One turn moves every row onto another: examples first, then more rows asked
Sotor: [ 23  -6   7 -22  18   5   9 -17 -18   3  -1  -3  28  21  13   8  17  -1
  11 -10 -13   4  -8  19  -5 -15 -19   4   3  -1  -1  20  32  -9]
tata: [ 11 -28   5 -26  15  10   6 -15  -2  16  -1  -2  18  27   8  -7   6   8
   0  -4  -3   2 -12  20   1 -10 -17 -10  -4   5   5  19  11   0]
Tevi: [ 11   2  10 -22  -4  12  16   6 -18  12  13   6  28 -11  11  -9  16   8
 -13   2 -21  -7  14   4  13   7 -10   8  -4   4  26  -2  20  16]
bisi: [ 20  -5  -1 -35  14  13   1 -11  -6  13  16  13  31  17  10   6  27   4
  -4  -2 -17  -5  -5  21  -2  -9 -11  -3  -4  10   0  22  16   3]
lufe: [ -1   0  -6  -2   0  16   9 -10 -10  12  18  -2  -3  -6  14 -25   1   7
 -14  -1 -10   8  11 -14  -9   6 -13   6  -6   4   0   3  11  -7]
tok: [  8 -19   4 -24  18  15 -10 -19   1  20   2  -6  17  11   7 -15   8  -1
  16  11   8  -1   1  13   8  -3   5  -8   6  -4  13  20   9 -20]
Kaser: [ -9  -4  -3  -7   5 -10   0 -17 -17   2  -1  19  -5   4 -12   6  -7  -6
   2   3  -4   9   6  10  17  11 -14 -14   0 -14   6   0  14   5]
tifi: [  5   7   2   4   9   6  17 -12 -30   9   9  -5  13 -14  17  -5  16  10
   4  -8 -17   1  17 -10  -9  -6 -10  16  -2  -2   0  -2  28 -12]
taguf: [ 18   1  11 -34  21   4  -2 -11 -26  13  -6  12  18  21  15  -3  22   1
  -4   4  -2   9 -10   7  -7  -5 -20 -14   2  -8  -9  32  24  -8]
kizi: [  4  12  -5 -11   3  15   4  -5 -18  19  24   5  12 -12  11  -9  29   8
 -10   5 -19  -4  26   1  -7   0  -3  13  -7   7   6   4  14  -5]
beb: [ 18   6  16  -7   1   4  15   0 -31  -6   4  -6  29  -6  17 -13   4   3
  -2  -6 -16  -1  13  -3  12   4 -13  16  -3  -6  22  -5  34  -3]
Dasan: [ -6  -7  -3 -10  10 -11  -4 -19 -15   0   3  22   1   7  -9   6  -8  -2
   2   1  -1   5   1   8  19  10  -9 -19  -3 -13   2   3  11   3]
nezi: [ 12  -1  17 -38  20   7  -3  -8 -23  22 -12   9  22   1  14  -5  20  -4
  13  14   6   4  -9   0   6   2  -5 -16  13 -17   6  30  25  -9]
sig: [ 18  -5   9 -24  22  10   1 -18 -13   8   1  -2  35  -2  15   3  14  -4
  28   0  -3  -4  -7   3   8  -6   5   0  13 -11   7  17  29 -19]
Rufo: [  6  -3  11 -13 -10  14  14   1 -11   9   3  -8   6  -7  11 -27  -6  -1
 -11   6  -9   7   7  -2  10  14 -18   7   2  -2  28  -1  18   5]
faf: [ -4   0  -4  -7   7 -10  -7 -17 -16  -5   5  21  -2   8  -9   1  -9  -6
  -3   4  -1   7   8   8  18  13  -9 -15  -5 -13   3   2  13  -3]
vinuk: [ 12  -3   5 -37  12  18  -3 -11  -3  25   9   4  30  -5   6   3  29  -4
  17  13  -8  -7   2  18   9  -1   6  -2  12  -2  17  20  17  -6]
Regu: [  0  10  11  -7  10   2   6  -2 -42  22  -1   4   3  -9  14 -17  23  11
 -10   9  -3   5  24 -12  -8   3 -11   0  -5 -11   2   7  20  -9]
nalis: [ 10   4  22 -17   5   0  11   9 -43  10  -6   7  19  -3  16 -19  11  13
 -18   5  -5   1  12 -10   8   8 -18  -3  -8 -11  14   4  24   6]
vobo: [ -4  -2  -2  -9   8 -11  -7 -19 -15  -1   0  16  -4  11 -12   4  -4  -8
   3   7  -1   8   9  17  17  10 -11 -14  -2 -14   7   4  13  -2]

nalis goes to taguf
faf goes to vobo
Now these:
Sotor goes to tifi
tata goes to lufe
kizi goes to vinuk

